[[  6  26  29 -68  40  13  44 -27  35  28  59 -16  32   9  -6   4]
 [  8  53 -15   5 -17  26  26 -34   7  -1   6  27  -2  11  -8  -4]
 [-35   0   2  72   2 -41  43   6 -22  34 -42 -28  40  -6 -14  38]
 [ 20  12  -1  -5  19 -15  15  39 -30 -35 -44  27  37 -36 -35   7]
 [-26 -63  29  -3 -70  18   5  23   9 -24   5  -4  14  14 -48  23]
 [-34   5 -30  12  11  51   2 -43  17 -18  28 -54  19 -32  26   1]]
=>
[[-34   5 -30  12  11  51   2 -43  17 -18  28 -54  19 -32  26   1]
 [  6  26  29 -68  40  13  44 -27  35  28  59 -16  32   9  -6   4]
 [  8  53 -15   5 -17  26  26 -34   7  -1   6  27  -2  11  -8  -4]
 [-35   0   2  72   2 -41  43   6 -22  34 -42 -28  40  -6 -14  38]
 [ 20  12  -1  -5  19 -15  15  39 -30 -35 -44  27  37 -36 -35   7]
 [-26 -63  29  -3 -70  18   5  23   9 -24   5  -4  14  14 -48  23]]

[[-27  35 -38  29  29  68 -21  44   5  -6 -43 -35]
 [ -5  14 -28  46  71  82  19  40 -26  13 -56 -21]
 [-30  50  -8  37   1  70 -20   2  12 -30 -60 -15]
 [-48  48 -65  11   4  53 -65  75  30  -8 -20 -56]]
=>
[[-48  48 -65  11   4  53 -65  75  30  -8 -20 -56]
 [-27  35 -38  29  29  68 -21  44   5  -6 -43 -35]
 [ -5  14 -28  46  71  82  19  40 -26  13 -56 -21]
 [-30  50  -8  37   1  70 -20   2  12 -30 -60 -15]]

[[ 17   3]
 [  5  69]
 [-19 -18]
 [ 12  -5]
 [ 16  38]
 [ 10  -6]
 [  1 -11]
 [ -7  -1]]
=>
[[ -7  -1]
 [ 17   3]
 [  5  69]
 [-19 -18]
 [ 12  -5]
 [ 16  38]
 [ 10  -6]
 [  1 -11]]

[[-17  57]
 [-46 -53]
 [ 44  23]
 [-17  64]
 [ -8  28]
 [-30  -1]]
=>
[[-30  -1]
 [-17  57]
 [-46 -53]
 [ 44  23]
 [-17  64]
 [ -8  28]]

[[-56  87 -66  40  73  37 -65  82]
 [-29  60  -9  61  28  64  11 -61]
 [-31  64 -12  40 -26  20 -56   7]
 [-85  74  -4  38  11  62  21 -76]
 [-42  55 -10 -41   9  36 -59  -6]
 [-48  80 -13  37 -16   3 -47  31]]
=>
[[-48  80 -13  37 -16   3 -47  31]
 [-56  87 -66  40  73  37 -65  82]
 [-29  60  -9  61  28  64  11 -61]
 [-31  64 -12  40 -26  20 -56   7]
 [-85  74  -4  38  11  62  21 -76]
 [-42  55 -10 -41   9  36 -59  -6]]

[[ 22  14   9  20  55 -38  36  30 -72  28 -23]
 [-16 -16   2 -12 -37  26 -24 -26  46 -21  18]
 [-11  -9  -2  -7 -24  17 -16 -16  32 -13  12]]
=>
[[-11  -9  -2  -7 -24  17 -16 -16  32 -13  12]
 [ 22  14   9  20  55 -38  36  30 -72  28 -23]
 [-16 -16   2 -12 -37  26 -24 -26  46 -21  18]]

[[-17 -48  17 -33 -50  -8   2 -46]
 [-15  26  10 -35  17  -5 -69 -26]]
=>
[[-15  26  10 -35  17  -5 -69 -26]
 [-17 -48  17 -33 -50  -8   2 -46]]
